[[113 133 113 136 113]
 [121 149 122 146 121]
 [134 125 135 125 135]
 [128 151 129 145 128]]
->
[[149 122]
 [125 135]]

[[144 130 143 132 139]
 [150 101 151 100 153]
 [116 138 116 138 117]
 [108 146 107 146 109]
 [143 130 142 131 137]]
->
[[101 151]
 [138 116]]

[[146 120 128 127 133]
 [131 128 129 137 124]
 [138 141 125 123 116]
 [118 130 155 117 139]]
->
[[128 129]
 [141 125]]

[[129 128 128]
 [121 126 123]
 [103 105 101]
 [129 128 128]
 [128 125 124]]
->
[[126 123]
 [105 101]]

[[154 122 149 121]
 [115 143 115 143]
 [105 130 112 131]
 [146 131 141 130]]
->
[[143 115]
 [130 112]]

[[136 132 126]
 [132 104 118]
 [145 100 113]]
->
[[104 118]
 [100 113]]

[[130 100 131]
 [115 129 131]
 [131 101 131]
 [115 127 131]
 [134 109 129]]
->
[[129 131]
 [101 131]]

[[133 121 152 134 135]
 [112 130 136 121 142]
 [120 125 136 137 130]]
->
[[130 136]
 [125 136]]

[[154 145 135 110 135]
 [131 134 125 126 128]
 [128 126 128 124 130]
 [142 153 121 126 116]]
->
[[134 125]
 [126 128]]
---
[[146 141 100]
 [135 112 139]
 [142 117 129]]
->
[[112 139]
 [117 129]]

[[126 127 120 130 124]
 [120 134 127 102 128]
 [125 129 124 106 129]
 [127 128 114 148 134]]
->
[[134 127]
 [129 124]]

[[122 102 120]
 [114 120 124]
 [145 113 126]]
->
[[120 124]
 [113 126]]

[[133 126 126 130 127]
 [155 127 126 127 122]
 [142 130 130 128 130]]
->
[[127 126]
 [130 130]]

[[138 131 137 132 134]
 [127 135 126 135 126]
 [123 127 123 127 125]
 [124 138 123 138 122]
 [107 137 107 136 111]]
->
[[135 126]
 [127 123]]

[[132 107 134 112 133]
 [144 114 143 110 143]
 [146 109 144 113 145]]
->
[[114 143]
 [109 144]]
---
[[128 155 137 146]
 [139 129 129 128]]
->
[[155 137 146 128]
 [129 129 128 139]]

[[137 148 150 150]
 [136 151 152 153]]
->
[[148 150 150 137]
 [151 152 153 136]]

[[105 115 120 111 129 131 122 101 100 140 152 153 116 147]
 [127 137 126 135 101 154 129 141 121 140 153 135 115  99]
 [115 150 151 131 127 120 136 127 109 133 139 154 158 157]]
->
[[115 120 111 129 131 122 101 100 140 152 153 116 147 105]
 [137 126 135 101 154 129 141 121 140 153 135 115  99 127]
 [150 151 131 127 120 136 127 109 133 139 154 158 157 115]]

[[134 125]
 [131 127]
 [133 128]
 [123 150]
 [133 130]
 [143 133]
 [140 130]
 [135 133]
 [146 127]
 [126 127]]
->
[[125 134]
 [127 131]
 [128 133]
 [150 123]
 [130 133]
 [133 143]
 [130 140]
 [133 135]
 [127 146]
 [127 126]]

[[142 134 129]
 [134 133 125]
 [108 121 133]
 [ 99 121 123]
 [118 123 123]
 [152 130 127]
 [117 123 123]
 [149 134 111]
 [151 132 126]
 [115 123 138]
 [112 125 127]]
->
[[134 129 142]
 [133 125 134]
 [121 133 108]
 [121 123  99]
 [123 123 118]
 [130 127 152]
 [123 123 117]
 [134 111 149]
 [132 126 151]
 [123 138 115]
 [125 127 112]]

[[124 123 123 124 145 136 122 136 107 138 151]
 [126 139 132 127 123 106 130 112 131 140 131]
 [108 123 116 109 135 134 123 134 143 141 120]
 [120 119 112 125 120 133 134 131 121 126 122]
 [131 135 144 122 115 124 154 125 120 135 130]
 [135 126 130 134 108 112 143 114 113 108 128]
 [145 119 128 149 140 134 120 134 125 109 130]]
->
[[123 123 124 145 136 122 136 107 138 151 124]
 [139 132 127 123 106 130 112 131 140 131 126]
 [123 116 109 135 134 123 134 143 141 120 108]
 [119 112 125 120 133 134 131 121 126 122 120]
 [135 144 122 115 124 154 125 120 135 130 131]
 [126 130 134 108 112 143 114 113 108 128 135]
 [119 128 149 140 134 120 134 125 109 130 145]]

[[122 129 119 137]
 [137 127 140 121]
 [126 131 125 144]
 [140 138 145 127]
 [135 137 138 125]
 [126 147 127 143]
 [141 109 128 112]
 [144 150 129 133]
 [129 125 135 118]]
->
[[129 119 137 122]
 [127 140 121 137]
 [131 125 144 126]
 [138 145 127 140]
 [137 138 125 135]
 [147 127 143 126]
 [109 128 112 141]
 [150 129 133 144]
 [125 135 118 129]]

[[121 127 134 118 129 126 128 127 130 124 123 121 122]
 [106 118 136 121 136 135 131 123 121 133 124 118 128]
 [134 125 119 141 128 135 124 130 124 132 135 136 130]
 [120 127 120 126 112 127 143 123 139 115 132 127 134]
 [126 124 139 127 143 130 115 131 119 135 123 126 122]]
->
[[127 134 118 129 126 128 127 130 124 123 121 122 121]
 [118 136 121 136 135 131 123 121 133 124 118 128 106]
 [125 119 141 128 135 124 130 124 132 135 136 130 134]
 [127 120 126 112 127 143 123 139 115 132 127 134 120]
 [124 139 127 143 130 115 131 119 135 123 126 122 126]]
